One turning vector, and how many ticks it has turned:
The counts run from 0 to 140.
[ -5  17   2   9  12  13 -16 -11 -16 -15   3 -16  17 -10  21 -11   4   5
  24  26  22 -15  20  22  18  -9  22 -28 -31  13  -6  -7   4   1 -12  24
   2  31 -17   5 -15  13  28 -10 -15  -4 -11   8  12   2 -12  13   3  -7
  -1 -18 -21 -11   4  19  -1 -33]  7
[  9   0   2  16  10  18  12  -9 -19 -15  -9 -12  34 -33   9   1   8  -1
 -14   5   6  14  13   0  10 -17  18 -25 -30  -4  15  -9   7  20 -29  14
  16  15  -8  27 -13 -11  17  10  -6 -28 -16  19  10  22  -9 -12  10  11
 -21  -7 -19 -16 -12  -5   0 -34]  16
[ 11  14  -1  23  11  18   2  -9 -17  29   4 -14  30 -13  11 -18 -11  -8
  -4   2   6  16  21  12   6 -22  24 -30 -17  10  20 -17   5  14 -14   6
  21  -3  -9  12  13   2  40 -16   3  -9 -17  24  13  14   3   5   7 -16
  11 -11  -7 -12 -22   0 -12 -31]  124
[ 13  13  13  25  -6  -1 -13 -10 -22   9  30  -2  26 -18  16   3  -6  -2
  -2   2  -7  26   0 -11  15 -18  12 -28 -26  -4  -1  -1  22  13 -20  17
  26   6 -18  16 -26  17  29  -3   9  -9 -14   0  -5  28  -1  22   0 -16
   6  -2  -7 -19 -26  12  -5 -28]  112
[ 11   9   4  14  -6  28  -1  -5 -23 -14 -10  -3  33 -28   4 -16   6   5
   2   3   8   4  11   6  11 -17  18 -20 -31   6   1   3  -5   9 -24  19
  22  11 -11  27   3  -7  18  -1  -1 -13 -10  12  27   9   2 -17   4 -13
 -16  -5 -19 -16 -24  -1 -15 -42]  13
[ 10  14   8  11 -10  40 -13  -3 -14   5  -1 -16  14 -25  15  -4 -20   2
  18   1  14   5  12   6  13 -16  36 -31 -11 -10 -13 -12  -1   4 -14  13
  10  21 -11  32   1   2  35   6  13  -3  -5  16  30  17   3  -7  -3  -6
   2   2 -16 -26 -13  18 -17 -13]  30
[ -4  20  -6  10   3  27   3 -12 -14  33   8  -8  23 -14  18 -14 -11  -4
  -2  12  12  17  20   9   6  -6  32 -28 -12   3  10 -25   8  10  -8   5
  18   6 -14  17  -5  13  50 -15  -4 -21 -23  32  13  13   4   7   5 -13
  12 -16 -19  -8  -5   2  -7 -22]  125
[  0   3  10  17  29  21 -19  -2 -16  -3   1 -17  35 -21   9 -15   6 -22
 -10   3   0   2  18  15  17 -19  15 -36 -27   4   8 -30   0  11   5  12
   0  32 -14  26 -13  -6  -3  -1 -22 -34 -15  15  12  -3  -5  11  14 -10
 -11  -8 -10 -16  -9  14   3   1]  67
[ -7  21  -2  -4   9  12  11 -11 -25  13  28 -13  24 -15  11 -10   7  -9
  -3   5  -8  -6  -3  -1  17 -10  11 -20 -31  15   5 -22  18   2  -8  10
  22   5 -13  15  14  18  40 -26  -7 -28 -16  10   7   4  -6   7 -13 -13
  14 -16 -21  -7 -24   8 -25 -21]  57
[ -1  13  -2   7   1  17  -6  -6 -26   1  10  -7  42 -13   6 -14   3  -3
  26   4   1 -16  12  13  31  -4  17 -28 -15   9 -14  10   7  -9  -5  18
  25  23 -22  16  -7   3  20  -5 -23  -8   5  14  28   2  -9   7  -1 -22
  -7  -1 -24 -13  -5  10  -8 -36]  81
[ 19  11  37  27  17  24 -12 -11 -11  -9  12 -20  36 -14  20  -7 -12  -7
   9  14  -9   0  11   9 -10 -32  19 -26 -31  -2  19 -15  -1  11  -1   3
  11  31  -1   8   9   9  26  -6   8   1  -9  17  -3   6   7  15  -2  -8
  -5  -7   2 -16 -18  14  -9 -31]  119
[ -2  23  19  16  -8  10 -11  -5 -22  13  32   4  25 -18  22   6  -7   6
  11   9  -2  18   4  -6  10  -8  23 -31 -24  -7  -9 -11  25   8 -12  15
  17  18 -16  18 -30  25  36   0  -1  -7 -13  15  -1  21  -2  15  -4 -16
  -1  -8 -10 -17  -9  20  -8 -12]  113
[ -1  13 -12  11  14  28   1 -15 -12   5   3 -14  23 -13  19  -6  -9  -2
  -6  19  21  16  23   2   0  -9  20 -26 -17   2  14 -26   5  14   0   8
   9  11 -20  19  -9   2  37 -13  -8 -28 -27  28   0  16  -3  17   6   5
  15 -16 -20 -13  -1   4  -6 -25]  126
[ 13  -6  11   6  17  20 -15  -7 -14 -25   2 -28  34 -14   9   3  -6  -2
  26  10  -6  -6  11  15   7 -21  16 -21 -21 -15   7   6   6   5  -6   7
  16  31 -22  28 -15   1  20  -2  -1   3   3  -1  -2  13 -19   7  -4  -1
 -10   2 -17 -28 -13  21 -14 -36]  99
[ 10  14  16  13   5  14  -9 -10 -14 -31   4 -27  10  -9  18  -2   4 -15
  12  14  -4   2   8  14  11 -15  16 -31 -39  -5   6   8  18  10 -21   3
   2  27  -1  13 -14  13  26   6  14  -8  -3  -7  -1  17 -18  11   3  17
 -10  -7 -18 -19 -15  26 -20 -36]  24
[-13  15  -1   6   5   0  14  -4 -20  25  12  -8  10 -19  23 -10  17   0
  -5   4  -2  -8   4  14  34 -22  17 -24 -37  12  -9 -20  21   5 -20  24
   9  21  -8  15   3   7  24 -10  -4 -12 -10   5  24   1  -7   2   9 -16
   4 -17 -17 -17 -28  14  -1 -15]  73
[ 10   9   7  -5  -7   1  -6  -8 -22   3  25 -18  28 -12  23  -6  -4 -12
   3   5 -11  13  -7  -8  20 -18  12 -35 -24 -13  -6  -9  25  24 -23  15
  30  -5  -6  15  -9   5  38  -2   3 -21 -24  11  -1  26   4   7   4  -9
   6  16 -13 -26 -22  -3 -25 -20]  37
[  3  14   8  13  14  30  -8 -12 -13   7  -7 -14  30  -7  20  -9 -21   1
  -2  21   6   8  29  14 -10 -30  23 -36 -20  -6  19 -28  -3  10   7  11
  11  28 -15  11  13   5  36  -7   0 -11 -19  25  15   6  11   5  -3   8
   7  -8 -13 -22  -1  12 -11 -22]  122
[-12  19   1  15  12  12  -8  -4 -20  19   7  -5  21 -16  26 -28  12 -10
  -9   3  -2   6   0  18  31 -13  19 -22 -36   6 -12 -21   6   3  -3  11
  14  23 -12  28   3   1  12  -7  -9 -20 -14  17  26  -9  -5   3  21 -29
   1  -7 -15 -18 -24  18  -4  -9]  69
[  2  13  -2  28   4  -3   4 -15 -13   2   8  -1  27  -5  27 -12  15  -2
 -11   2  -2   0   9  10  26  -8  26 -25 -39  -5  11 -12  16  15  -6  10
  23  22 -14   9   1  -6  23 -13  -3  -6 -11  14   9   9 -18  14  20 -13
   2 -13  -8 -13 -26   3  13 -43]  1
[  6  12  33  16  17  22 -17  -7 -18  -4  12 -12  33 -17  15   3 -19   1
  15  17  -7  -3  18  12 -12 -29  24 -38 -29  -7   8 -19   5   7   3  15
   3  36  -4   6  -7  16  26  -2  -5   0 -16  21   2   9   2   8  -6   4
  -7 -13   1 -16  -2  17  -9  -8]  118
[  6   2   4  22  -1   6   2 -14 -23  -4  18 -19  29 -21   9   8   0  -1
  17  -5 -13  -2  -3   9  22 -11  22 -18 -27  -6  10   9  25   1 -24   8
  17  21 -20  26 -18  11  23   6   4   6  14  -5   1  21 -24   9  -2 -12
 -11 -12 -20 -19 -29  19   1 -37]  96
[  5   5  -3  10   3   2  -4 -14 -22 -22   1 -17  14 -11  23   0   8 -15
  -4   7  -5   8   4   7  16 -16  14 -34 -39 -13  15   6  25  21 -24  11
  15  14 -15  14 -24   2  22  14  -5 -20 -16   4  -5  24 -19   0   8  18
 -18  -6 -21 -22 -12   5  -6 -33]  20
[ -8  11   5  22   7  30 -15 -11 -20  28   8 -17  26 -16  28  -6 -23  -7
   8   7  -7  11   8   1  10 -17  30 -27 -16   0  10 -33   3   5   2   6
   7  13 -19  31  -6  12  31   0 -11 -16  -9  31  15   3  20   4   2 -10
   1 -11 -11 -23  -6  17 -12   6]  50
[ 14   8   5  13  11  12 -15  -1 -21  -5  -1 -18  27 -18   1 -19   6   1
  19   8   8  -8  13  22  16 -26   8 -24 -38  25   5   8  -5   4 -24  30
  11  12 -17  14   1  11  19 -11  -8   0  -8  -1  23   7   2   0  -1 -15
 -12 -11 -14 -15 -23  12 -11 -43]  9
[  1  18   7  20   6  21 -28  -3 -25   9  14   2  36 -14   5 -18   2 -20
  -3 -10  -3   8  13  14  27 -10  14 -33 -25   5  -5 -16   3  -6  12  11
  11  16 -24  16  -2  -2  11  -7 -21 -28  -9   8  29  -4 -10   5   5 -24
 -11  -5  -4 -14 -20  17 -15 -15]  65
[  1   8   6  26  14   5  11 -12  -9  -2   2  -3  31 -19  26  -7  18  -4
 -16  11   0   2  17   3  13 -17  21 -31 -36  -2  11 -22  16  16  -4   9
  13  35 -11  10  -6 -10  17  -2  -2 -17 -21  20   4  11 -24  10  12   0
   1 -16  -9  -8 -12   1  22 -34]  0
[ 22  17  29  24   9  25  -9  -5 -15   1  22 -21  37 -13   5   1 -11 -25
   1  -2  -5  12  15  -3   7 -19  10 -41 -33  11  17  -2  10  11  -5  11
   5  21   0   3   6  16  27  -1   3 -17   8  -1  -1  21  10  26 -12   3
  -4  -7  -1 -14 -17  16 -19 -20]  44
[ 18  11  13  19  -5  37  -9  -4 -12   0   3 -20  21 -27  13 -12 -15  -6
  18  -8   2  10   4  11  15 -17  30 -28 -19  -1  -3  -4   3   7 -18   6
  11  21  -6  34   4   4  31   5  17   0   6   5  24  15  -4  -5   1 -16
   0   0 -10 -20 -32  23 -24 -26]  29
[ 11  16   7  13  14  13 -16 -16 -22 -24  21 -14  31 -31  12 -12   5 -11
   0  10   7   2  -1  -5   4  -5   4 -14 -37  23   7 -19   9   7 -11  15
  16   4 -14  12 -14  18  22 -13 -10 -35 -30  12  -8   7 -14  22   2  -6
  -2 -20  -8  -4 -24  10 -21 -32]  131
[  4   8   0  13  -8  10   7  -8 -27  -2   0  -2  32 -26  15 -10  14  -3
  -7  -4  -2  16   1   0  22  -9  23 -21 -30  -8  10   0  15  18 -35   7
  27   4  -5  27 -16  -5  24   9   0 -22 -12  25  12  20 -14 -10  14  -6
 -16  -8 -19 -14 -25  -5  -6 -38]  17
[ 17   9   9   7  17  22  14   1  -1   3  -4 -12  22 -30   7  -4   2 -11
 -14  10   7  28  28   5   5 -27  14 -28 -17  -9   9  -9  15  26 -18   9
  15  15 -14  31 -13   4  28  -8  13 -16 -14   5  -4  27  -1   8   0  -2
   5   5 -15 -13 -16   5 -12 -28]  107
[ -7  13   0   9  20  13   4  -6  -6  -3  -1 -20   9 -13  29  -9  17  -6
 -19  15  -1  -3  14  11  22 -31   7 -25 -47   5   3 -32  12  10   1  25
   0  32 -17  19   2  -5   3  -1 -10 -24 -22   1  10   2  -2  12  17   0
   8  -7 -18 -25 -13  11   5 -12]  71
[-13  11   4  15  17  24 -23  -1 -24  12   7  -2  29 -17  12 -10   1 -15
  -2  -1   1   5  20  16  22 -18  18 -45 -25   0  -5 -22   3   2  11  13
   6  26 -20  23 -13  -3  10  -2 -26 -32  -9  12  28  -6  -3   6   8 -14
 -11  -6 -11 -15  -4  18  -6   4]  66
[ -1  16   0   2  18  21   4 -12 -15 -12  20 -14  28 -20   5   4   5 -14
  -8  14  -1 -10  16  -2  13 -15   1 -34 -26  10   7 -22  18   0   9  14
   9  23 -17   9   6   7  29 -23 -16 -31 -17  -2   6   3 -13  17 -21  10
  12 -11 -19 -10 -10  13 -21 -22]  59
[ 14   9   8  41   5  30 -19 -12 -10   4   8 -25  40  -7  19  -7 -15 -16
  -4  -2  -5  19  11  -3   3 -20  17 -26 -25   3  17 -16  -6   9   6   9
   7  25 -20  25   8   1  16   0   0 -22   0  12   6  10  15  20   4  -4
   5  -6  -7 -30 -21  12 -11 -17]  48
[ -1   8  23  -4  11  16 -15  -1 -24   8   3 -15  25 -19   8  -8 -12  -2
  27   7  -5  -2  12  32  13 -29  26 -29 -16 -17  -2   7   6   5 -16   5
  17  24 -15  34 -11  10  33  -5   4  12  -1  10  23   7  -2  -9  -6 -21
 -10   4 -15 -18  -9  19 -22 -18]  101
[ -8  12  -6  17   8   3  -6 -15 -18   3   7  -6  16  -1  28  -3   4   5
   2  17  12  -5  23  17  18 -12  22 -42 -31  -1   6 -13  17   6  -4  21
  11  26 -23  -2 -22   5  33  -3 -16  -6 -15  10  10  14 -19  15  10   3
   8 -16 -15 -16   1  17  21 -27]  3
[  7   8  20  13   3  30 -19  -3 -16  -7   1 -31  11 -22  10   0 -14  -6
  19   5  10  -4  23  15   4 -25  26 -41 -23   0   2  -5   7   8 -17  14
 -15  32  -5  24 -12  11  30   9   5   0   1   1  16  21  -4   0  -8  10
 -10 -10 -12 -14  -5  29 -15 -13]  27
[ 10   8  -7  16   4  10  13  -9 -11  -5  18 -21  24 -11  13  -7  14   2
  -1   2  -3 -15  11  -1  32 -18   4 -24 -33  18   0  -3  23   0 -12  27
  19  29 -17   4  13  -1  19 -13 -10 -10  -3  -9  16  11 -16  14  -1 -11
  13 -15 -20 -23 -30   6   3 -41]  76
[  3  21  28  20   5  11 -26 -10 -32   8  25   1  29  -3  20  -2 -22   1
  18  13 -10   4   8   8   0 -28  24 -39 -34  -5  -1 -17  12   1  -2  12
  16  24 -13   6 -12  24  30  -2  -6   5 -13  18  12   9  10   5  -7 -13
  -8  -5  -4 -21  -4  19 -12 -15]  117
